One hidden turn or mirror swaps the rows below in pairs. Which row is each named row swapped with?
The rows were stretched afterwards, more along some directions than others.
J146: [ 1.32  0.84 -2.51  0.93  1.65 -2.79  0.54 -0.99  0.61  0.13  0.22  0.96
 -0.18  0.59  0.47  0.48  0.75  0.05]
J880: [ 1.09  0.38 -1.40 -0.72  1.45  1.75 -0.40  0.18  0.54  0.40 -0.58  1.62
 -0.17 -1.81  1.99  0.73 -0.01  0.67]
J151: [ 1.75  1.06 -2.55  0.92  1.45 -2.46  0.54 -0.47  0.78  0.21 -0.33  1.24
 -0.19  0.16  0.11  0.88  0.94  0.36]
J777: [-0.22 -0.33 -2.43  0.03  0.72 -1.72 -0.30 -1.69 -1.27  0.61 -0.87  1.08
  0.18  0.77 -0.09  0.16  0.08 -0.06]
J175: [ 1.43  1.61 -1.04 -0.90  1.60  0.97  1.07  0.13  2.23 -0.32  0.18  1.81
 -0.18 -1.66  2.45  1.22  1.01  0.18]
J626: [-0.70  1.97 -2.87 -0.83 -0.62 -0.23 -0.24 -2.03  1.92 -1.10 -0.58  0.95
  0.81  1.43  0.82  0.71  2.39 -1.87]
J934: [ 1.41  1.90 -1.33 -0.85  1.72  0.67  1.28 -0.05  2.14 -0.26  0.14  1.80
 -0.09 -1.77  2.27  0.94  1.14  0.54]
J835: [ 0.02  0.18 -2.15 -1.03 -0.88  0.94 -0.08  0.07  1.83 -1.47 -1.16  1.52
  0.53  0.56  0.28  1.10  1.57 -1.03]
J28: [ 0.99  1.23 -0.88 -1.71  0.99  1.04  0.68 -0.39  0.27  0.10  0.20  1.85
 -0.63 -1.79  1.07 -0.43 -0.50  0.97]
J83: [ 1.19 -0.54 -2.68  0.41  0.54 -1.42 -0.36 -0.61 -0.85  0.27 -1.40  1.41
  0.62  0.67 -1.01  0.83  0.22 -0.01]
J389: [ 0.67 -0.09 -2.30  1.77 -1.05 -0.96  0.38  0.38  1.94 -0.80 -2.33  1.84
  0.73  0.66 -0.38  1.90  0.68  0.06]
J239: [ 1.09  0.87 -1.80 -2.27  1.02  1.04 -0.27 -0.31  1.25  1.06  0.13  1.71
 -1.07 -0.88  3.99  1.16  0.47 -0.98]
J725: [ 1.54  1.75 -1.13 -0.76  1.69  0.94  1.15 -0.01  2.18 -0.15 -0.09  1.70
  0.02 -1.69  2.36  1.20  1.32  0.48]
J490: [ 1.96  1.53 -1.42 -0.64  1.53  0.87  0.83  0.58  2.34 -0.53 -0.11  1.78
  0.17 -1.46  1.72  1.48  1.33  0.29]
J45: [-1.81  0.31 -0.38 -0.28  0.84 -1.17  0.34 -0.92  1.31 -0.56  0.96  0.72
  0.19  0.17  1.28  0.18  0.10  0.87]
J886: [ 1.48  0.57 -0.96 -1.43  0.61  0.90 -0.38  0.62  0.37  0.81 -1.01  2.48
 -0.18 -1.49  0.39  1.12 -1.28  1.12]
J266: [ 0.94  2.24 -1.78 -1.42  0.19  0.31 -0.52 -0.64  1.49  0.25 -0.40  2.25
  0.57 -0.50  0.45  0.86  0.46  0.28]
J383: [ 1.86 -0.68 -1.34 -1.27 -0.27  0.75  0.26  1.61  1.86 -1.17 -0.74  2.62
  0.12 -0.70 -0.68  0.91  0.48  0.62]
J183: [ 1.55 -0.11 -1.23 -0.84  1.48  1.45 -0.28  1.20  0.42  0.86 -0.67  1.92
 -0.57 -2.22  1.30  1.04 -0.71  1.54]
J309: [-0.09  0.24 -2.17 -0.99 -0.82  1.15  0.06 -0.42  1.34 -1.32 -1.26  1.41
  0.50  0.72  0.31  1.17  1.56 -0.93]
J440: [ 1.12  0.95 -2.38  1.07  1.56 -2.74  0.94 -0.95  0.67  0.03 -0.02  0.97
 -0.35  0.29  0.84  0.67  0.86 -0.28]
J116: [ 2.16  1.33 -1.42 -0.69  1.40  0.92  1.09  0.40  2.25 -0.32 -0.09  1.72
  0.25 -1.55  1.85  1.45  1.44 -0.19]
J582: [ 1.08  0.00 -1.20 -0.83  0.42  1.70 -0.76  0.88  0.69  0.44 -0.89  1.56
  0.07 -1.67  1.02  0.95 -0.27  0.95]
J350: [ 1.03  0.86 -2.53  0.62  0.93 -2.44  0.44 -0.62  0.91  0.43 -0.36  1.06
  0.00  0.20  0.05  0.87  0.50  0.86]
J286: [ 1.63 -0.19 -2.90  1.24  1.10 -1.85  0.02 -0.55 -0.30 -0.13 -1.61  1.36
  0.70  0.53 -0.92  0.93  0.78 -0.25]
J606: [ 2.84 -0.41 -1.03 -1.48  0.99  0.56  0.39  1.43  0.96 -0.12  0.04  2.46
 -0.35 -1.02 -0.65 -0.08 -0.09  1.26]
J25: [ 0.29  2.52 -2.83 -0.98 -0.15 -0.40 -0.31 -1.77  1.97 -0.35 -0.25  0.97
  0.98  1.02  0.63  0.77  1.96 -1.43]
J416: [ 0.71 -0.45 -2.57  0.78  1.39 -1.92 -0.25 -1.34 -1.35  0.59 -1.17  1.08
 -0.06  0.57 -0.09  0.47  0.11  0.06]
J917: [ 2.58  0.29 -2.89  0.50 -0.45  0.30  0.12  0.63  0.84  1.06 -2.44  2.04
 -0.43 -0.67  0.26  1.47  0.47 -0.02]
J692: [ 0.66  0.94 -1.45 -1.89  1.06  0.38 -0.48 -0.10  1.84  0.10  0.59  1.46
 -0.53 -0.56  3.71  1.46  0.73 -1.23]
J905: [ 0.72  1.47 -0.94 -1.68  0.10  0.48 -0.85 -0.28  1.40  0.47 -0.04  1.77
  0.70 -0.65  0.50  0.74 -0.76  0.48]
J828: [-0.87  0.03 -1.74  1.53  0.00 -1.92  0.35 -1.12  0.33 -1.14 -0.89  0.99
 -0.26  0.50  1.51  1.03  0.00 -1.20]
J422: [ 2.66  1.24 -2.20 -0.02  2.49 -1.82  1.04 -1.16  0.94  1.04  0.51  1.57
  0.74 -0.01  1.76 -0.23  1.01 -0.39]
J148: [ 1.03  1.02 -2.42  0.92  1.26 -2.77  0.58 -1.03  0.90 -0.12 -0.04  0.99
 -0.05  0.64  0.41  0.56  0.79 -0.02]
J294: [ 0.45  0.93 -0.76 -2.00  0.01  1.33  0.41 -0.60  0.05  0.38  0.02  1.52
 -0.28 -1.51  0.92 -0.14 -0.93  0.78]
J358: [ 2.05  0.56 -2.94 -0.91  0.10  0.38  0.21  0.05  0.66  1.35 -1.57  2.38
 -0.74 -0.64  1.33  1.10  0.72 -0.08]
J65: [-0.53 -0.34 -0.37 -0.56 -0.71  1.27 -0.11  0.61  0.94 -0.17 -1.79  2.25
 -0.30 -1.86  0.94  1.80 -1.09  1.11]
J903: [ 0.06 -0.16 -2.73  0.09  1.31 -1.95 -0.03 -1.75 -1.30  0.54 -0.94  1.37
  0.22  1.02  0.06  0.26  0.45  0.02]
J341: [ 0.79  0.48 -1.22 -0.93  1.31  1.62 -0.56  0.06  0.67  0.58 -0.12  1.18
 -0.15 -1.38  2.48  0.23  0.28 -0.16]
J299: [ 0.77  0.79 -1.19 -1.62  1.73  0.41 -0.60 -0.48  1.16  0.27  0.63  1.24
 -0.90 -0.82  4.08  1.31  0.58 -0.84]
J107: [-0.10 -0.26 -0.93 -0.30  0.11 -1.47 -1.46  0.09  1.72 -1.55  0.64  0.96
  1.01  1.03  0.99  1.07 -0.51 -1.66]
J510: [-1.26 -0.13 -1.47  1.09 -1.00 -1.57 -0.09 -1.17  0.36 -1.16 -0.70  0.66
  0.05  0.57  1.17  0.91 -0.13 -1.32]
J819: [ 1.87 -0.14 -2.60  0.82 -1.22 -0.23  0.23  0.96  1.69  0.26 -2.53  2.02
  0.41  0.11 -0.84  1.83  0.07  0.30]
J961: [ 1.94 -0.90 -2.33  0.08  0.15 -1.22 -0.82  0.39  0.32 -0.50 -0.53  1.43
  0.74  0.49 -1.15  0.25 -1.30 -0.63]
J480: [ 0.33 -0.39 -1.49  0.68 -0.05 -1.34 -1.47  0.56  1.41 -2.00 -0.19  1.12
  0.91  0.92 -0.27  0.86 -0.29 -1.35]
J774: [ 0.31 -0.22 -0.88 -0.59  0.42 -0.81 -1.50  0.46  1.66 -1.43  0.61  0.68
  0.52  0.90  1.48  1.15 -0.27 -1.81]
J172: [ 0.59  0.20 -1.33 -1.06  0.84  1.69 -0.52  0.01  0.65  0.54 -0.44  1.34
  0.08 -1.43  2.40  0.59 -0.09 -0.14]
J635: [ 0.63 -0.55 -1.88 -1.29 -0.50  0.98  0.10  0.87  1.32 -1.48 -1.17  2.22
  0.19 -0.17 -0.50  1.23  0.77  0.26]
J852: [ 2.08  0.64 -2.69 -0.56  0.14  0.46 -0.09 -0.13  0.50  1.20 -1.36  2.02
 -0.98 -0.66  1.57  0.83  0.92 -0.12]
J258: [ 0.29  2.58 -2.85 -0.49  0.38 -0.26 -0.50 -2.26  1.39 -0.21 -0.24  0.72
  0.74  0.95  0.84  0.72  1.85 -1.27]

J383 swaps with J819
J626 swaps with J239
J852 swaps with J309
J905 swaps with J107
J835 swaps with J358
J692 swaps with J25
J116 swaps with J350
J490 swaps with J151
J172 swaps with J777

One hidden turn or mirror swaps the rows below in pairs. Which row is each named row swapped with?
The rows were stretched afterwards, more along some directions than others.
J254: [ 0.74  1.22  0.99  2.34 -0.01  0.02 -1.51  0.56  1.71  1.77 -0.04  0.43
 -0.04  2.72 -2.10  1.10  0.78]
J656: [ 2.03  1.95 -0.54 -0.20  1.06  0.89  0.39 -0.28  0.68 -0.12  2.36 -1.11
  0.94  1.28 -1.35 -1.02  0.86]
J619: [ 2.36  2.18  0.06  0.11  2.07  0.16 -0.80 -0.91  2.16  0.43  3.02 -1.78
  0.31  1.63 -4.18  0.06  1.48]
J803: [-0.20  0.97  0.84 -1.07 -0.41  0.86 -0.07 -0.76  1.64 -0.80  3.06 -0.14
 -0.55  3.00 -3.27  1.62  1.36]
J516: [-0.31  1.78  0.65  0.47 -0.27  0.83 -2.19  1.13  1.73  1.07  2.00  1.66
 -0.83  1.21 -3.69  2.03  1.13]
J535: [ 0.71  0.75  0.93 -0.04  0.89  0.52  0.21 -0.81  0.76  0.03  2.52 -0.80
  0.43  1.85 -2.93  0.44 -0.31]
J102: [ 0.09  1.04  0.71  1.29  0.70 -0.56 -0.84 -0.49  1.20 -0.25 -0.03 -0.93
 -1.36  1.65 -0.37  1.93  1.74]
J939: [ 3.90  1.10  2.28  0.39  2.29 -0.59 -1.63 -0.86  2.62  0.64  0.53 -1.55
  1.54  3.89 -2.84  1.14  0.26]
J647: [ 0.97  2.99  0.50  0.89  1.00  0.54 -1.79 -0.66  1.89  0.64  0.53  0.57
  1.05  2.53 -1.90 -0.50  1.18]
J867: [ 1.76  2.77  1.15  2.07  1.12  2.33 -1.75  0.64  0.52  1.78  2.94  0.98
  0.78  2.83 -2.86  0.04  0.64]
J290: [ 0.48  1.73  0.98  0.77  0.18  0.06 -1.38 -2.96  2.99  0.65  0.58 -1.52
 -0.02  2.84 -3.07  1.93  1.06]
J503: [-0.39  1.88  0.10 -0.69 -0.69  1.05 -1.21  0.66  1.79 -0.19  2.08  1.33
 -0.75  0.24 -1.93  0.49  1.53]
J412: [ 2.59  1.13  0.38  0.79  1.91 -0.77 -0.32 -0.91  1.28  0.23  3.51 -1.98
  1.76  3.13 -2.03  0.08  1.43]
J238: [ 2.92  2.13  0.73  0.41  1.63  0.51 -0.24 -0.23  1.62  0.32  2.59 -1.56
  0.20  2.51 -2.42  0.95  0.15]
J667: [ 1.01  2.09  1.03  0.11  1.95 -0.53 -0.80 -1.09  1.89  0.90  0.30 -0.37
  0.89  2.62 -2.39  2.70  0.01]
J29: [ 0.93  1.84  1.04  1.29  1.46  1.03 -2.17  0.36  2.24  1.71  2.75  0.61
 -0.82  2.18 -4.22  2.57  1.37]
J806: [ 0.22  3.23  1.19  0.75  0.82  2.53 -2.43 -0.76  3.20  1.44  0.74  1.14
  0.68  3.52 -3.77  0.87 -0.49]
J182: [ 1.96  1.62  0.37  0.85  2.42 -0.60 -0.77 -0.72  2.09 -0.15  2.09 -2.51
 -1.00  1.28 -2.73  1.07  2.56]
J216: [ 0.59  1.25  0.53  1.55  1.42 -0.75 -0.84 -0.18  0.88 -0.08  0.77 -1.89
 -1.37  1.27 -1.92  1.86  2.02]
J310: [-0.61  3.00  1.58  0.67  0.43  2.09 -1.97 -0.75  2.53  1.24  0.43  1.27
  0.63  3.33 -3.03  1.13 -0.31]
J380: [ 1.28  1.42 -0.12 -0.81  0.59  0.10  0.23 -0.64  2.01  1.03  3.48 -0.59
  1.03  1.64 -3.24  0.24  1.61]
J889: [ 1.39  1.15  0.47  1.63  1.59  0.83  0.44 -0.76  0.75  2.08  3.29 -1.61
  0.20  2.83 -2.81  1.58  1.23]
J66: [-0.43  1.63  0.39  0.56  0.17  0.57 -0.10  0.75  0.44  0.83  2.25  0.47
  0.73  0.32 -2.88  0.15  1.40]
J37: [ 0.76  3.06  0.99  0.42  0.92  2.40 -2.13 -0.86  3.49  1.31  0.69  0.82
  0.84  3.69 -3.58  0.29 -0.59]
J555: [ 0.40  1.46  0.43  0.83  0.20  0.42 -0.67 -0.35  1.01  0.86  1.41  0.99
  0.73  3.43 -1.60  1.48  0.01]
J543: [ 2.68  1.30  1.00 -0.81  0.26  1.20 -2.53 -0.34  3.74  1.35 -0.40  0.26
 -0.16  3.10 -3.29  1.34  0.86]
J226: [ 4.05  1.32  2.25  0.52  2.18 -0.67 -1.92 -0.80  2.76  0.40  0.33 -1.77
  1.27  3.60 -2.73  1.01  0.55]
J538: [ 1.16  2.89 -0.45  2.06  2.00  2.86 -1.06 -0.60  1.36  2.22  3.18 -0.71
  1.09  2.76 -2.74 -0.33  0.48]
J381: [ 3.37  0.90  2.23  0.40  2.28 -0.43 -1.26 -0.92  2.06  0.54  0.74 -1.70
  1.41  3.88 -2.98  1.51  0.12]
J193: [ 3.47  1.70  2.26  0.19  1.23 -0.13 -2.29 -0.43  3.09  0.75 -0.33 -0.77
  1.14  3.32 -2.34  0.53  0.39]
J400: [ 1.10  2.04  1.73  0.63  1.49 -0.18 -1.38 -1.49  2.27 -0.01  1.63  0.85
 -1.27  2.01 -2.47  2.36  1.70]
J769: [-3.11  1.36  1.12  0.70 -0.67  2.07 -0.29  0.40  0.22  2.51  0.99  0.76
 -0.92  1.59 -2.89  2.24  1.33]
J519: [ 1.11  2.81  0.94 -0.05  0.51  2.11 -2.42 -0.78  3.96  1.21  0.23  0.97
  0.83  3.86 -3.68  0.24 -0.74]
J495: [ 1.42  0.92  0.98 -0.08  0.65 -0.75 -2.06 -1.48  3.57  1.05 -2.10  0.17
  0.58  3.02 -2.22  0.90 -0.70]
J291: [ 2.08  1.55  1.33 -0.07  0.52  1.33 -1.16 -1.41  1.76  1.28  3.40 -1.12
  0.80  1.25 -4.50  1.41  1.09]
J644: [ 2.95  2.21  0.68  0.21  0.59  0.67 -1.99 -0.17  4.75  1.18  1.15 -0.78
  0.05  2.83 -4.13  0.80  1.46]
J727: [ 1.87  1.54  1.43  2.19  2.29  0.58 -1.85 -0.49  1.44  2.50  2.35 -0.36
  0.11  3.58 -4.61  2.93  0.45]
J54: [ 2.99  3.00  0.68 -0.23  2.11  1.08 -1.48 -1.19  2.98  0.13  1.37 -0.25
 -1.10  0.16 -2.51 -0.13  2.07]
J633: [ 1.44  1.09  1.89  1.44  2.35  0.29 -0.12 -0.35  1.02  1.42  3.13 -1.75
  0.52  2.52 -4.40  3.52  1.65]
J247: [ 0.09  0.22  1.48 -1.54 -2.62 -0.78 -1.58  1.14  3.03  0.98  0.80  1.34
 -0.37  2.52 -2.74  0.88  1.73]

J503 swaps with J102
J806 swaps with J226
J495 swaps with J535
J182 swaps with J29
J543 swaps with J803
J667 swaps with J238
J37 swaps with J939

